In the rows, 128 means zero.
First come named turns, each shown by rows before and after it. For each pair of rows after them, which turns, in which order, take the first row to the second? The first pair is done for you.
turn Z_761:
[129 131 124 123 100 141 113 100 139  97 137 113 107 144 131  87  98 170
  82  86 147 120  94  93 103  84 119 155  91 129 173 118  88 107 104 142
 111 179 153 134 150 112]  ->  [124 124 125 132  93 138 109 104 140  96 141 105 100 137 146  96 102 169
  88  98 154 118  92  93 107  78 127 164  88 130 157 117  89 111 102 151
  96 182 143 139 155 115]
[110 123  95  98 128 112 131 121 126 133 116  91 132 101 145  97 128  85
 163 132 129  90 136  93 128 107 113 110 128 134 150 115 115 127 132 157
 116 139 140 130 129 150]  ->  [110 131 108 115 122 109 125 119 120 117 121  87 119  80 156 116 136 104
 160 166 139  97 142 114 133 109 148 115 119 146 132 130 110 126 133 148
  93 135 126 166 141 148]
[100  67 119 143  79 147 132 134 127 121 105 119 117 115 152 105 152 105
 135  89 142  97  95  85 143 144 120 132  96 122  98 116 110  84  85 142
  89 145  86  85 108 107]  ->  [110  87 142 163  83 146 130 128 112 106 108 124 105  94 146 126 165 136
 122 130 151 112 105 111 147 160 166 132  82 137  89 145  95  74  87 117
  82 130  83 133 125 101]
[113  86 106 116  96 140 123 157 183  84 156  78 154 141 133 120 154 104
 126 103 133 106 142 112 137 104  96 150 137  97 134  81 133 124 105 166
 110 149 110 116 116 143]  ->  [120 103 133 140  93 130 117 155 168  61 161  81 134 107 136 150 174 143
 118 163 147 122 149 147 143 121 155 154 122 113 110 116 123 114 111 141
  87 129  98 178 140 141]
turn Z_741:
[ 91 135 106 189  92 138 139 102 138 100 141 117  89 138 168 125 151 136
 112 133 136 110 124  81 143 110 135 139 118 156 106 148 119 123  76 113
 102 161 104 146 148  99]  ->  [ 88 125  94 188  94 136 136 107 141 114 146 112  94 136 172 120 151 117
 121 118 135 102 120  76 134 101 117 143 121 154 103 128 126 128  78 124
  96 162 103 132 157 109]
[191 136 121 142 180 138 138 117 122 150 165 181 136  76 130 106 138 126
 117 106 135 134 156 145  70 105 159 140 138 127 102 117 126 161 163 114
 145 110 134 138 153 147]  ->  [192 139 119 137 180 139 141 115 120 154 165 183 134  83 128 105 137 127
 112 101 132 136 157 142  69 107 156 136 141 126 109 116 126 159 162 114
 148 108 134 131 151 145]
[126 100 124 125 130 120 112 116 157 118 130 115 137 149 152 147 139 113
 135 154 135 126 118 142 153 138 150 123 114 135 129 117 153 166  94 133
 117 161 114 114 102 119]  ->  [127  99 117 116 132 120 114 114 160 126 127 114 139 152 149 141 134 107
 138 143 133 121 119 137 147 135 140 126 118 131 136 110 154 168  94 138
 124 162 120 104 100 123]
[160 130 163 137 128 133 142 117 104 145 150 149 152 146 112 113 136 139
 106 117 122 149 135 133 126 125 103 125 112 135 125 144 102 126 116 122
 175 130 140 119 118 138]  ->  [161 132 168 146 126 135 140 119 105 136 153 152 147 138 115 123 139 147
 107 137 126 154 134 139 131 127 119 126 111 138 119 152  99 128 114 114
 169 132 135 132 122 133]
turn Z_97:
[140 126 145 146 127 150 116 119 121 121 148 138 109 131 118 137 151 137
 112 156 119 130 137 129 117 159 136 140 144 128 121 144 112 148 128 106
 119 124 132 150 116 128]  ->  [120 117 141 151 116 148 117 121 121 114 138 125 102 134 128 138 148 139
 120 160 121 131 127 120 133 150 133 130 147 123 123 147 109 146 126 115
 103 137 131 150 114 117]
[ 47 114  81 158  97  86 161 148 118 148 131 148 111  71 163 109  77  90
 151 141 110 127  88 124 129  78 142 113 189 127 166  77 107 103 147 129
  80 135 146 188 167 143]  ->  [106 143  90 143 130  88 161 140 108 174 161 187 136  53 123 106  88  80
 134 126 104 123 113 158  83  97 149 129 181 133 164  66 115 112 151 101
 117  97 159 184 174 178]
[102 167 154 139 119 144 161 172 120 126 108 129 147 129 121 136 104 134
 131 200 194 179 159 135 137 158 143 122 116 114 113 164 108 112 107 100
 101 141 117 166  98 117]  ->  [ 87 166 151 134 122 137 168 171 110 131  95 129 150 122 124 123  89 128
 132 191 188 179 155 127 142 153 138 108 125 115 123 164 107 103 112 106
  94 140 127 162 104 115]
[107 109 163  95 134 108 159 123 141 103 128 123 135 121 167 131 153  90
 135 179 131 177 122 115 161 102 122 115 140 139  88 148 121 128 123 159
 175 126 117 123 103 146]  ->  [102 112 156  86 145 100 165 123 131 113 123 129 139 117 162 121 137  84
 135 173 124 177 124 112 161  97 122 109 148 140  96 143 124 125 131 160
 173 123 129 120 113 150]
Then:
Each pair is two turns apart.
[136 154 172 122 127 103 140 154 116 120  72 109 174 126  95 102 112 161
 116 130 124 206 128  83 184 149 116 112 134  79 121 113 141 111 164 118
 128 124 135  69 126 111]  ->  [174 170 182 124 128 113 133 155 126 130  93 123 183 126  79 115 135 165
 110 126 126 201 141 105 159 163 123 127 118  81 103 111 144 124 156 105
 144 112 126  74 123 127] | Z_97 then Z_97
[127 126 156 147 149 119 170 146 133 117  59  88 110 115 130  96 100 135
 163 138  89 187 133  88 167 146 167 105 113 128 182 142 118  97 179 124
 118  77 124 110 129 168]  ->  [158 137 169 152 160 115 160 147 135 123  84 105 120  94 121 109 120 142
 157 157  98 187 141 117 149 158 190 124 102 137 158 144 120 108 179 107
 128  55 119 127 136 192] | Z_97 then Z_741
[158 137 124 120 161 141 105 111 119 141 146 120 118 107 101 112 133 137
 120  97 146 110 122 155  87 117 128 140 116 137 134 114 125 121 132 133
 112  97 131 120 153 166]  ->  [150 129 123 121 157 139 101 114 123 144 151 110 120 104 113 114 135 129
 129 102 152 106 116 149  88 110 123 145 118 136 123 106 130 124 130 141
 100 103 125 120 156 168] | Z_761 then Z_761
[142 123 161 170 136 139 104 106 127 110 154 106 113 140 125 150 140 158
 116 149 140 136 125 148 125 119 166 130 116 130 119 166 122 119 117 123
 116 137 118 150 129 115]  ->  [144 114 135 142 141 147 116 104 136 132 141 110 133 173 110 117 119 123
 116  88 122 123 119 117 116 114 107 125 128 111 157 141 131 122 111 138
 148 147 135  87 101 116] | Z_761 then Z_761
[ 92 117 136 104 143  91 127 149 116 138 127 106 110 125 135 103  72 115
 162 119  93 100 101 123 134  90 140 105 149 136 131 118 128  98 135 188
  97 108 127 150 126 133]  ->  [125 125 139 102 160  89 124 147 116 155 152 127 125 111 121 105  83 106
 157 118  94  92 109 143 108  95 141 122 143 136 118 102 134 108 137 178
 109  94 133 151 133 160] | Z_97 then Z_761
[166 170 147 131 117 120 135  84 127 109 172 138 136 142 106 153 142 150
  79 154 125 147 127 175 136 163 143 102 137 151 114 122 128 165 124 108
 113 113  93 172 113 104]  ->  [167 160 136 122 105 137 131  83 145 108 164 130 140 183 104 143 138 140
  81 117 119 143 121 150 142 160 101  98 135 134 133 115 133 173 107 120
 131 132  91 127  78  97] | Z_761 then Z_97
[125 145 122 116 143 118 147 117 114 127 115 129 117 115 110 112  99 118
 123 142 116 142 144 125 136 125 142 109 130 137 163 146 126 101 138 133
 132 125 145 139 136 115]  ->  [151 154 138 123 140 122 136 117 123 127 138 139 121 104 107 129 127 128
 122 160 126 141 154 143 127 138 158 129 118 145 135 148 131 114 134 117
 134 114 131 156 137 132] | Z_97 then Z_741
[131 110  84 117 147 100 125 138  86 150 158 148  98 111 144 109 120 150
  93 100 151 130 110 114 104 138 129 126  87 121 121 110 143 116 158 104
 151 119  82 141 129 133]  ->  [125 103  89 128 129 110 116 144  99 138 159 134  88 122 155 121 135 160
  96 109 161 131 104 112 114 140 132 134  82 118 107 116 141 122 143 108
 141 131  65 146 122 127] | Z_97 then Z_97
[213 176 157 122 142 142 115 104 121 131 132 135 119 145  58 145 146 170
  96 112 131 143 166 183  98 157 151 142 102 153 143 160 117 130 115  92
 188 104 118 140  95 119]  ->  [178 126 129 115 102 157 103 114 162 138 135  95 126 195  93 135 146 130
 125  65 134 121 142 131 112 127  74 154 113 130 131 121 132 154  90 141
 178 154  99  68  58 117] | Z_761 then Z_97
[136 147  90 122 128 110 121 131  96 150 117  69 115 140 122 121 126 159
 122  82 175 126 101 137  99 110 114 158  97 133 149 113 119  92 129 168
 113 110 143 125 178 139]  ->  [139 155  97 125 126 107 121 127  93 145 117  69 111 134 122 129 132 169
 121  95 178 132 104 144 100 114 126 156  93 140 148 123 118  87 131 158
 112 105 142 141 184 141] | Z_761 then Z_761
[105 106 104 105 172 143 126 147 130 125 132 142 170 149 138  88 110  73
 152  48 140  94 130  64 127 100 142 150 189 161 139 124 145 113 170 113
 137 128 153  80 131  91]  ->  [106 121 139 143 162 132 115 150 114  96 142 139 138 102 154 135 143 122
 149 130 167 116 139 113 136 114 225 158 170 187  94 167 131 109 175  86
  96 111 127 168 167  84] | Z_761 then Z_761
[153 110 141 143 113 121 118 146 164 133 121 153 187 125 145 120 165 118
 152 165 101 146 146 137 140 118 119 152 149 127 109 113 128 185  98 144
 161 144 115 136 120 148]  ->  [156 116 136 130 121 124 126 139 161 142 111 158 196 142 129 104 155 109
 147 136  89 144 145 128 134 119 102 147 152 120 135 107 127 176  98 144
 180 145 125 112 111 143] | Z_741 then Z_741
[156 137 168 132 110 134 110  86 122 114 137 127 133 165 147 156 151 195
 137 149 112 111  99 126 118 139 140 151 133 143  90 141 134 146 148 132
 158 166 132 200  96 133]  ->  [159 132 148 111 118 141 119  83 128 130 133 128 150 191 134 132 133 170
 142 102  94  99  98 101 107 130  91 145 144 126 123 118 140 149 145 147
 184 178 148 152  77 132] | Z_761 then Z_761
[143 146 144 124 126 132 139 124 154 113 122 137 139 130 127 136 133 144
 137 154 119 143 121 124 143 149 143 128 127 133 120 160 129 132 123 115
 148 130 120 130 107 114]  ->  [136 124 141 132 121 124 132 133 163 125 140 128 142 116 142 140 141 126
 152 153 130 127 116 123 135 133 134 144 136 134  92 135 138 146 125 132
 125 134 110 126 118 131] | Z_741 then Z_741
[ 56 103 149 124 112 135 139 148 146 144 107  87 123 136 167 124 113 144
 137 143 124 176 100 102 166 122 129 101 172  99 111 147 113 131 106 157
  99 168 137 114  95 128]  ->  [ 55 106 140 117 144 109 149 152 127 159 107 106 135 103 161 109  93 121
 139 153 117 171 100 112 149 112 143  96 188 107 116 130 119 122 132 158
  91 149 155 126 129 148] | Z_97 then Z_761
[125 139 117 124 116 157 128 145 145 105 117 133 115 159 117 141 125 144
 139 134 140 145 149 124 134 115 123 116 133 115 143 142 139 120 128 130
 144 141 111 115 102  89]  ->  [114 145 119 125 122 148 132 147 137 103 110 134 112 148 120 140 119 146
 143 149 137 150 146 122 138 113 138 110 134 119 145 148 134 113 134 128
 139 135 115 127 111  87] | Z_97 then Z_741
[146 145 127 112 138 143 137 126 136 133 121 148 147 162  93 126 125 134
 114 111 117 137 126 126 123 148 118 123 132 117 152 154 123 122 132 107
 176 126 143 122  99 131]  ->  [107 101 131 145 109 134 117 145 159 127 143 111 130 141 148 149 147 119
 147 148 143 122 106 122 135 119 123 150 136 120  94 132 131 143 129 141
 109 144 107 135 115 147] | Z_761 then Z_761
[138 137 134 147 120 126 117 137 149 103 118 122 123 162 143 150 152 144
 129 143 130 146 116 132 146 120 124 122 128 126 119 156 124 124 122 130
 140 131 125 142 112 114]  ->  [139 132 124 136 124 132 120 136 151 111 111 125 130 170 134 138 143 136
 130 121 121 144 115 121 142 118 106 120 135 121 130 147 124 119 118 132
 152 132 130 120 102 114] | Z_761 then Z_761
[158 147 124 124 144 137 136 108 118 145 124 126 132 135  99 129 119 139
 105  98 138 127 146 149 110 130 138 131 113 141 151 128 121 121 135 125
 140 107 135 119 140 133]  ->  [151 141 139 140 122 145 127 111 129 124 125 113 123 139 113 148 142 160
 109 123 149 133 143 153 124 134 149 139 102 144 128 145 116 127 123 121
 127 115 112 138 131 122] | Z_741 then Z_97
[146 117 127 119 123 121 134 126 103 116 168  86  84 159 164 136 178 111
 133 116 116 108 127 147 129 138 109 125  92 149 116 119 173 123 126 108
  90 177 119 101  80 141]  ->  [126 122 134 124 125 107 144 124  83 101 152  86  72 140 171 137 169 126
 130 143 117 120 123 151 140 135 138 112  95 157 124 138 160 105 143 104
  69 174 127 131 101 133] | Z_97 then Z_761
[185 124 117 150 145 120  99 110 108 180 170 151 110  72  94 164 156 130
 136 127 143 128 138 178 105 126 178 162  84 134  91 124 124 137 146 127
  87 115 130 152 191 159]  ->  [191 118  90 113 155 131 113 105 111 207 157 156 137 116  73 124 129  95
 134  56 120 119 134 142  92 120 111 151 100 111 135  96 135 139 141 143
 131 124 154  80 167 161] | Z_761 then Z_761
[114 127 110 127 116 156 148 111  97 141 125 110 124 142  97 101 147 149
 103 107 149 145 112 126 129 149 134 138 121 135 150 102 141 135 143 124
 169 143 126  76 113 118]  ->  [ 96 112 123 150 100 149 132 120 103 129 138  93 111 118 128 123 164 159
 120 146 166 143 103 134 139 136 156 151 121 143 113 105 144 140 143 131
 130 146 103 107 129 125] | Z_761 then Z_761
[154 163 133 129 155 137 118 148 157 144 175 145 128 126 115 108 154  80
 124  81 132 104 134 174  60 108  94 149 156 145 113  61 130 124 145 136
 135 106 142 104 177 166]  ->  [164 160 140 130 133 160 109 145 174 134 175 131 121 164 112 114 168  95
 120  61 133 106 134 163  71 116  71 153 144 133 116  69 129 129 125 140
 146 127 124  91 149 148] | Z_97 then Z_741
[123 124 120 113 144 117 139 118 110 119 124 130 130 116 130 111 115 107
 138 124 111 131 138 140 114 118 127 119 149 131 130 131 124 120 143 133
 148 108 120 136 146 152]  ->  [117 115 121 120 138 115 135 121 113 118 129 125 126 116 140 118 121 109
 141 134 117 131 133 141 117 109 129 123 150 130 121 130 126 121 143 136
 134 112 114 140 150 156] | Z_761 then Z_761
[113 138 150 157  83 125  90 116 132  91 158  90 110 116 137 135 170 116
 135 182 133 135  87 121 167 110 139 137 105 158  97 160 158 152 119 128
 108 116  80 106  88 142]  ->  [ 77 116 117 138 102 104 104 122 125 111 141  84 119 108 140 101 134  82
 145 152 121 120  74  93 166  81 108 124 131 154 122 128 164 139 139 160
  96 119 102  74 106 147] | Z_741 then Z_97
[ 88 142  80  85 150 123 151 158 128 194 122 103 158 132 154 101  93  83
 103  66 111 110 112  95  90 105  86 159 149 131 150  72 149 144 172 162
 160 130 163 108 131 154]  ->  [103 197 108  86 147 135 170 142 105 155  80 129 139 144 124 114  92 153
  69 113  96 159 129 108 123 154 145 116 131 142 192 158 120 112 173 108
 202 119 175 162 109  96] | Z_741 then Z_741
[133 122 154 170 124 159  90 134 140 116 155  74  96 124 119 124 156 146
 171 108 148 127 126 157 130 170 114 131 127 134 104 121 134 130 140 110
  71 132  76 174 156 135]  ->  [152 138 155 164 137 160  94 127 127 124 155  86  96 116  98 121 153 157
 152 100 142 129 133 167 119 183 125 130 126 138 116 127 129 123 145  98
  84 116  86 181 167 135] | Z_741 then Z_761
[ 99 110 126 126 111 119 110 144 120 134 103 116 158 113 162 133 129 114
 150 108 105 140 113 114 131 113 101 143 138 120 124 109 146 120 114 137
 110 100 127 124 107 140]  ->  [100 117 136 133 117 112 114 145 105 127  99 122 151  87 163 138 131 129
 142 135 107 150 118 132 130 118 133 138 137 129 121 122 140 113 120 126
  99  88 129 155 125 136] | Z_761 then Z_97
[116 137 131 114 115 135 138 129 127 115 102 128 137 144 157 133 124 115
 136 130 128 142 131 115 153 129 115 107 125 115 120 133 127 140 126 158
 128 142 111 124 106 122]  ->  [135 150 125  99 138 129 146 125 116 134 107 151 153 129 134 121 115 103
 128 124 119 140 143 126 130 136 120 107 127 116 131 124 131 134 138 147
 146 119 129 120 115 137] | Z_97 then Z_97
[123 112 141 175 158 101 149 127 111 147 131  96 144 166 118 110  90 109
 109  96 112  96  98 146  99 176 130 108 143 107 126 120 134 136 137 113
  81 115 141 130 136 117]  ->  [119 111 145 184 155  97 147 128 111 141 138  94 138 155 123 118  94 115
 108 109 118  98  99 154 103 180 144 113 140 109 113 128 134 136 137 108
  71 113 134 143 141 118] | Z_761 then Z_761
[150 133 115 106 141 107 130 119 140 147 143 138 127 142 118 119 118  99
 152 134 126 116 137 128 123 133 114 147 149 107 113 142 140 131 138 132
 152 137 123 110  96 144]  ->  [138 119 118 115 124 110 128 123 147 136 142 121 118 149 131 129 128 106
 156 143 136 118 134 124 136 132 112 149 149 107 102 145 137 133 129 137
 139 148 110 115  90 135] | Z_97 then Z_97
[188 126 138  92 139 150 110 133 123 146 146 123 122 127 105 118 143 155
  67  98  81 150 127 137  87 149 127 106 112 144 185 123 105 108 136 115
 123 142 138  88 111 146]  ->  [179 100 139 104 111 160  94 140 151 137 155 101 117 147 128 130 162 150
  82  95  94 140 121 127  99 139 104 123 109 135 159 109 112 127 117 135
 105 168 114  74  96 147] | Z_97 then Z_761
[139 130  97 118 119 147  87 125 187 156 133 150 146 161 127  98 112 111
 135  76 137 154 105 110 129  97 113 116 130 158 140 153 119 130 132 154
  88 123 155  84 100 130]  ->  [145 156 113 124 113 151  94 117 175 135 118 160 140 164 117 108 117 146
 120 105 133 174 108 122 142 120 142  95 123 165 152 194 105 119 132 128
 102 119 156 117  90 106] | Z_741 then Z_741
[159 101 140 136 138 101 128 131 124 150 127 162 135  93 119 135 144 121
 112 139 109 109 157 170 126 117 134 160 160 142 123 106 118 137 129 136
 131 115 111 115 151 165]  ->  [129  81 142 152 104 109 120 133 141 123 124 130 115 110 146 152 153 138
 122 152 122 113 145 157 155 110 132 159 157 137 111 118 116 138 114 152
 103 142  87 120 135 145] | Z_97 then Z_97
[157 125 133 128 149  98 136 135 120 175 163 110 133  73 114 181 118 146
 123 153 124 122 146 175  81 123 145 189 152 131  64  79 137 120 134 143
  87 132 105 160 167 153]  ->  [181 144 151 136 127 123 126 125 127 154 160 105 121 104  97 204 146 182
 105 155 128 136 160 180  94 151 152 188 128 129  64 112 128 122 111 119
 111 142  90 167 137 129] | Z_761 then Z_97
[144 148 156 122 144 122 161 137 155 140 107 169 158 125 140 138 135 109
 164 151 105 162 114 131 124 155 137 101 143 107 112 160 128 163 133 125
 161 104 138 145  83 140]  ->  [135 133 160 136 130 127 149 145 168 136 117 153 154 125 155 148 150 107
 174 157 117 160 109 133 129 147 133 111 139 105  85 156 134 174 127 134
 142 117 121 150  80 142] | Z_97 then Z_741
[176 140 150 140 140 163 114 110 125 126 129 144 111 168  98 133 136 159
  97 121 131 135 136 131 136 140 131 141  99 141 128 141 132  97  87  96
 150 142 148 146 114 114]  ->  [170 126 144 136 130 167 117 110 136 128 123 144 115 182 102 126 132 147
 103 107 128 134 131 113 141 137 106 139 107 133 133 138 135 100  82 106
 157 153 150 129 100 108] | Z_761 then Z_741
[100 133 152 145 130 136 130 133 121 102 121 118 150 114  87 131 164  94
 128 189 125 169 143 109 119 129 163 112 164 140 115 123 123 138 122 126
 142 147  84 145  96 113]  ->  [ 93 115 139 143 130 136 125 139 131 120 133 108 153 111  95 124 163  68
 140 168 127 150 136 106 107 114 141 127 173 134 104  90 134 145 124 146
 132 154  79 127 103 133] | Z_741 then Z_741
